0: [127 156 127 189 154 125 130 103 161 100 170  95 123  83  78 131 124 102  75 135 103 137 131 171 121 116 132 104  61 138 124 115]
1: [100 163  93 146 159 164 156 148 171 128 127 123  90 113 126 102  86 142  40 133 149 117 100 122 116  87  88 136 119 109  92  93]
2: [174  76 167  87  76  93 100 146  71 160 104 151 184 165 173 169 180 142 177 129  43 127 158 111 151 183 175 142 174 143 177 178]
3: [103 162 102 161 162 153 149 137 172 120 142 107  95 101 108 106  95 131  92 136 140 125 110 141 115  95  99 114 102 118  99  97]
4: [149  93 140  73  39 131 132 172  98 171  64 176 146 173 208 145 143 169 180 135 167 110 129  88 146 153 140 163 192 127 142 152]
5: [ 44 149 142 156 151 114 112  43 150  96 127 139 131  94 127 137 136 110 100 146 107 121 152 146 162 112 125 154 112 112 143 141]
6: [181 124 184 139 124  92  95  97 117 116 133 135 169 114 130 166 170  96 126 143  84 135 185 151 157 145 168 139 128 146 175 179]
7: [121 148 127 165 150 130 129  99 143 116 188  87 131 106  81 121 134  96 103 105 113 171  41 155 114 133 138  97  95 142 129 118]
8: [ 94 155  83 133 155 175 168  43 170 140 130 121  70 126 128  92  64 152 114 127 160 122  83 120 110  87  41 125 125 107  74  81]
9: [109 132 100 120 132 149 150 139 123 148 154 109 126 152 126  95 123 131 146  62 165 181  98 106 100 139 128 111 142 125 106 105]
10: [153 144 152 153 144 108 104 108 133  96  40 142 143  96  44 148 143  41 102 144 104 126 159 144 163 123 140 149 112 121 145 152]
11: [146  81 137  60  80 131 134 172  84 184  79 171 146 188 208 144 146 173 191 127 173 115 129  85 133 161 149 148 205 136 141 155]
12: [ 81 150  77 133 148 171 162 157 162 143 129  39  89 129  44  90  87 154 122 125 163 122  86 117 102  98  84 124 130 110  87  85]
13: [176 117 177 138 121  77  88  97 108 116 134 141 177 121 131 171 180 100 129 135  95  40 190 151 163 152 170 141 124 143 179 177]
14: [145 153 141 165 151 119 117 105 150  96 140 127 130  82 112 136 132 106  86 147 104 120 147 156 147 110 131 139 100 121 139 137]
15: [160 139 155 157 140 102 102  95 135 101 139 125 150  90 109  41 152  97 103 140  85 133 161 158 147 131 150 132 102 134 153 150]
16: [167 125 174 141 126  84  81 107 116 107 127 146 168 118 137 163 174 103 128 142  43 129 181 136 171 149 157 151 126 130 173 172]
17: [ 61 138  63 123 135 175 172 169 152 154 133 109  88 140 131  88  87 164 132 121 175 125  72 116  97 109  89 114 138 118  80  71]
18: [147 140 149 143 139 106  39 109 138 100 124 145 142 107 130 138 142 111 111 137 111 130 151 140 171 123 134 154  44 103 143 151]
19: [119 117 113 133 119 144 154 133 124 156 187  56 126 138  94 123 128 129 133 104 139 159 117 138  78 149 144  57 117 164 126 103]
20: [181 117 183 135 123  84  89  97 111 112 131 136 176  39 135 169 179  96 127 135  90 139  41 150 166 153 174 143 127 146 186 180]
21: [ 68 147  67 130 145 179 173 164 162 149 139 108  74 137 122  86  76 159 127 121 168 123  72 119  93 102  86 108 132 119  75  68]
22: [190  39 188  40 120  85  91 100 114 119 128 138 173 118 130 170 175  99 128 138  89 133 179 142 159 153 165 143 130 146 173 178]
23: [ 65 142  65 128 140 178 175 171 153 148 132 111  87 142 134  88  83 161 132 120 178 125  80 113 100 108  41 119 133 119  83  71]
24: [ 81 139  68 122 138 188 183 174 156 156 130 116  69 143 134  85  66 165 135 119 177 123  62 110  93 106  88 113 139 119  64  72]
25: [171 104 156 101 105 107 108 140  98 145  89 173 171 152 175 155 162 136 161 129 141 126 155 101 158 157 152 163 165 135 158 172]
26: [ 90 155  84 133 152 173 163 155 169 141 129 130  73 131 130  94  73 153 117 129 157 117  84 114 105  88  78 124 131 106  76  91]
27: [137  71 128  40  68 142 146 184  80 200  97 149 144 205 190 138  41 182 207 120 178 122 120  93 116  40 151  41  44 143 140 143]
28: [ 88 151  79 132 149 171 169 160 163 146 133 117  71 129 128  92  63 154 118 125 164 121  74 113 105  92  81 123 128 109  68  80]
29: [103 148  98 116 147 170 158 157 148 147 110 144  98 139 152  99 100 154 136 125 162 125  92 107 119 100  94 148 147 111  86 109]
30: [162  74 151  67  74 117 121 155  66  44 102 157 171 185 183 149 168  41 197 112 158 138 141  94 137 178 166 141 197 144 155 167]

[125 121 117 113 121 141 138 136  42 156 148 111 143 162 131 106 139 128 157  40 160 191 108 107 108 154 138 111 153 132 115 122] 9
[190 116 190 134 117  83  84  99 112 119 128 142 176 119 131 174 181 101 131 139  89 135 183 146 163 154 172 140 129 145 177 183] 6
[178 126 177 139 128  86  86  97 120 112 128 138 168 112 129 161 174  98 123 139  86 135 176 148 167 144 160 147 125 134 169 175] 6
[122 145 122 167 147 132 140 108 150 119 192  76 122 107  62 120 128 108 101 123 109 149 133 163 100 129 137  91  85 148 132 112] 0
[157 145 156 162 146  99 108  78 136  96 156 117 155 103 108 138 156  62 107 115  96 160 158 154 146 134 150 129 106 138 153 148] 14
[117 128 113  99 125 152 145 166 126 153  92 165 109 155 170 119 112 163 147 124 168 117 101  98 134 122 116 162 169 102 102 124] 29
[174 118 176 136 120  82  87 101 111 118 132 141 176 116 134 171  41 102 128 139  91 133 192 150 169 149 164 145 126 141 182 177] 6
[101 115  91 117 117 178 188 163 135 172 155  81 108 153 119 106 108 158 148 113 167 136  94 125  45 135 122  70 137 163 110  88] 19
[169 139 164 154 140  94  96  73 128 100 150 123 164 107 112 146 166  73 114 117  94 161 163 147 155 142 157 134 113 134 158 156] 6
[129 113 125 112 109 138 142 167 127 159  97 142 121 143 153 139 125 166 141 176 145  40 122 125 119 128 128 131 147 142 127 133] 29
[176 122 173 142 127  82  84  97 117 108 127 138 168 107 128  41 169  99 120 138  90 134 179 149 170 147 161 145 118 134 168 170] 15
[180 130  40 145 132  91  97  87 120 105 139 138 164 116 126 156 166  85 120 124  43 147 175 141 161 146 160 146 121 138 167 165] 16
[ 74 149  74 131 147 174 167  43 161 146 128 113  87 132 132  88  85 156 123 124 168 123  84 114  99 103  41 125 133 113  85  79] 8
[167 126 169 143 127  89  89 102 116 108 132 141 169 107 128 165 169 101 122 140  92 133 179 149 167 144 156 144 119 134 168 168] 6
[138 128 129 119 124  40 128 151 135  44  90 162 128 128 157 140 128 147 133 154  43  96 126 115 152 116 117 162 142 110 127 140] 16
[177 115 179 133 116  76  81 104 104 118 128 145 178 122 138 170 179 103 129 137  99 132 192 145  41 156 173 145 131 140 182 180] 6
[170 116 177 132 120  66  66 104 111 114 128 142 171 125 135 166 173 107 134 137 100 137 173 141  41 157 162 142 133 127 171 174] 6
[172 121 180 140 121  82  87 100 116 113 129 140 172 119 134 169 172  98 125 140  89 132 192 147 162 151 168 145 126 142 180 179] 6
